In the data rows, the value 128 means zero.
In each game, the first row plays the second. By how much does the first row win? 15 means about a draw, 30 a big win and 0 a big loss. Wins can go round in a circle. Each row has two weighted sums of its numbers, A and B, taken from their middle values. A row wins by its A times the other's B, less its B times the other's A.
[139  82 112 108  96 117 122 140 101  92]
[129 143  84 100 106  84  65  78 152 133] -> 16
[147 129 127 161 152 166 157 129 125 141]
[178 169 150 158 108 147 134 126 142 113] -> 7
[110 133 221 159 131 103 160 134 106 142]
[110 125 147 110 158 137 136 114 132 101] -> 15
[119 157 129 108 149 140 154 136 140 138]
[153 119 113 115 103 148  86 114 127  96] -> 19
[114 106 146 160 125  96 119 119 113 114]
[127 146 143 119 115 115 126 106 139 105] -> 16
[169 163 104 113  87 121  79 136 138  81]
[128 132 111 114  95 148 123 140 115 106] -> 15
[135 153 181 191 147 112 168 143 112 153]
[174 124 138 122  89 113 118  86 135 145] -> 15
[143 129 153 198  73  76 151 164 148  70]
[120 131 125 114 129 171 173 110 128 115] -> 17
[116 107 101  59 150 130  87 101 122 119]
[ 66 178 140 122 152 133 138 136 136 151] -> 17
[146 172 134 116  60 121 143 128 130  83]
[170 120 101 102 143 107 113 109 139 148] -> 8
[119 186  99  68 155 192 115 131 159 193]
[126 179 135 150  83  86 142 101 151 115] -> 2
[ 62 135 113 137  99 157 134 148 115  92]
[131 190  81  92 182 210 157 116 157 172] -> 18
[ 68 164 146 129 121 135 107 127 135 116]
[167 147  91 156  93 126 136 113 134 111] -> 12
[ 77 162 125 120  96 144 129 138 131 121]
[ 85 164 128 116 113 140 116 165 134 113] -> 15
[149 168 100  79 211 180 155  96 126 177]
[194 119 110 156  89 116 166 141 145 110] -> 15
[132 117 112 153 142  90 130 125 122 163]
[200  81  87 147 125 121  99 133 126 124] -> 9
[147 137 109 102 122 127  80 127 144 114]
[137 186 118  89 140 111  67 146 123 112] -> 11
[188  55 170 174 208 128 175 109 129 131]
[137 122 141  97 149 176 144 135 144 119] -> 6
[108 134 142 122 121 142 145 119 129 121]
[ 82 167 117  70 185 148 129 140 132 187] -> 14
[187 113 152 159  77 112 146 148 112 113]
[108 123 141 135 153 105 126 105 130 110] -> 14
[101 115 160 189 153 134 134 133 103 155]
[123 132 128 114 102 160 128 132 124 145] -> 10
[149 136  94 104 127 157 129 125 149 141]
[111 187 128  85 161 120 107 132 147 147] -> 13
[ 76  68 197 108 173 134 165  95 139 159]
[ 88 124 152 101 119 187 168 157 113 152] -> 11
[128 121  84  79 118 187 121 145 126 129]
[131 116 104  78 124  70  71 126 139 154] -> 18
[104 106 133 134 146  96 123 152 109  94]
[160  99  53 146  81  95  82 125 103  95] -> 17
[ 95 128 108  96 139 125 113  85 141  95]
[103  48 154 169 182 138 127 138 101 180] -> 12
[ 61 123 125 135  96 132 114 174 122  99]
[104 131 205 162 101 157 156 126 122 140] -> 17
[130  59 130 164 105 107 115 141  96 157]
[157 153  72 107 196 147 114 124 151 172] -> 12
[149 145 170  68 142 187  94 118 127 201]
[105 116 149 161 140  84 141 130 124 105] -> 23
[159 130 135 137 114 145 138 127 110  92]
[108 125  94 136 210 147 172 148 132 176] -> 15
[ 82  71 144 118 125 136 149 126 134 157]
[102 105 234 115 189 130 182 138 113 158] -> 20
[172 155 102 106  85 122 119 111 142 141]
[157 113  62 108 119 101  94 131 142 135] -> 12
[ 72 169 184 154 155 116 162 123 132 133]
[149 116 119 116 110 119  91 119 140 120] -> 16
[136 168  86  84 164 102  91 137 136 148]
[128 163 174  57 100 140 152 123 142 126] -> 19
[128 148  72 105  92 157 120 123 120 111]
[120  88 173 107 179  89 139 120 113 132] -> 9
[104 124 134 124 146 145 137 124 142 142]
[ 69 137 137  93 106 181 175 181 107 126] -> 16
[177 157 135 131  63  98 117 127 157  97]
[ 89 132 126 131 134 127 128 138 145 129] -> 14
[ 94 178 158 116 127 136 139 136 129 148]
[136 104 122 113 148 126 140 147 141 166] -> 13
[ 97 157 106 136 133 145 120 156 108 156]
[190 117 121 145 123 115 150  89 120 127] -> 15
[102 103 152 172 127 134 144 154 111 157]
[130  59 132 135 160 102 118 144 109 107] -> 22
[ 75 143 157 108 173 143 169 133 139 170]
[135 162 152 119 114  92 100 110 130 107] -> 19
[156 146 103 117 124 117 118 112 145 167]
[130  94 159 135 125  89 122 140  98 113] -> 15
[133 105 191 179 132 116 145 153 124  66]
[152 149  92 130  98 112  88 133 144 109] -> 14
[153 142 117 128 102 120 138 137 150 137]
[122 128  87  65 145 210 146 147 143 158] -> 17
[141 138 102  75 169 126  96 139 138 132]
[158  24 163 154 140 134 148  86 122 167] -> 9
[ 83 148 120 121 136 133 106 112 142 134]
[121 161 153 147 128  87 134  90 140 106] -> 12
[112 180  95  86  46 175 106 127 130 107]
[ 44 139 164 139 133 117 120 115 123 131] -> 17
[ 84 141 187 154 163 129 158 126 124 146]
[127 171 166 133  93 157 158 119 124 120] -> 13
[149 151 154 109 108 127 114 123 108 111]
[131  93 160 165 109 113 135 164 108 103] -> 15
[ 79 190 144 121 114 127 140 139 131 157]
[121 111 150 137 129  98 108  92 103  95] -> 14
[152 164 155  91  84 162 115 116 120 140]
[ 90 151 188 163 144 108 131 115 128 121] -> 15
[122  85 123 158 123  98 118 154  94  96]
[107 115 153 108 171 119 123  72 141 100] -> 13
[173 140  97  98 175  71  76 118 129 138]
[160 118 109 113 130  88  85 106 129 121] -> 14
[121 107 185 154 166  97 153 122 124 166]
[165 149 109  77 160 108 121 144 147 153] -> 24
[ 66 106 161  72 189 128 118  95 157 116]
[189  94 103 114 128 113 105 102 131 142] -> 13
[ 90 118 132 125 152 134 115  97 122  97]
[ 48  99 184 167 182 112 148 130 125 119] -> 18
[176 110 109 125 108  87 115 118 136 105]
[167 140 124 146 121 116  98 129 142  69] -> 20
[123 102 127 124 146  95  96 153 125 132]
[131 170  99 120  76 162 125 152 122 117] -> 16
[193 150 119 134 122 149 154 122 140 102]
[ 81 102 163 117 139 137 118 127 136 100] -> 19
[136 156 135 122 118 127 138 119 108 157]
[165 160  85 104 115 114 103 126 141 141] -> 16
[144 132  87  71 158 129 111 119 127 197]
[102 110 131 194 158 121 134 147 116 140] -> 11
[121 149 112 153 146 134 128 146 132  97]
[155  97 106 141 134 144 128 142 134 107] -> 17
[177 162  98 106  96 148  85 100 130 117]
[140 135 124  95 147 102 138 154 126 175] -> 9
[ 97 112 158  83 121 134 113  98 150 152]
[140 139 150 105 127 105  82 106 104  99] -> 13
[144 126 132 130 122 128 159 148 124 152]
[159 122 155 180 111 104 132 146 125 109] -> 16
[126 177 174 128  95 141 155 132 146 127]
[155  81 151 129 114  57  87 132 120 125] -> 11
[183  90 105 161  85 117  85 129 131  99]
[ 72 188 204 147 119 156 158 133 122 177] -> 12
[108 125 103 133  95 138 116 158 125  92]
[170 133 136 151 118 141 129 140 141 104] -> 18
[101 116 186 145 144  84 141 128 163  98]
[ 97 113 152 110 144 124 120 134 123 158] -> 11
[ 96 210 159 156 100 127 159 114 149  95]
[128 105 125  91 185 145 135 157 116 161] -> 8
[150 137  64  77 115  75  55  74 102 135]
[ 95  89 108 120 154 155 139 160 116 130] -> 10
[164  71 130 189 122 119 140 118 121  84]
[151 140 101 112 147 135 137 130 140 158] -> 16
[ 86  73 141 142 161 107 138 114 122 125]
[141 133 208 144  92  74 125 146 110 118] -> 22
[149 106 134 152  99 127 142 109 138 113]
[140 139 159  96 120 147 130 110 130 143] -> 15
[109 162 130 153  93 177 141 131 103 133]
[128 136 128 105 124 158 103 152 136 129] -> 20
[139 157 119  95 197 146 128 139 134 184]
[123 176 123  78 148 115  84 133 139 166] -> 15
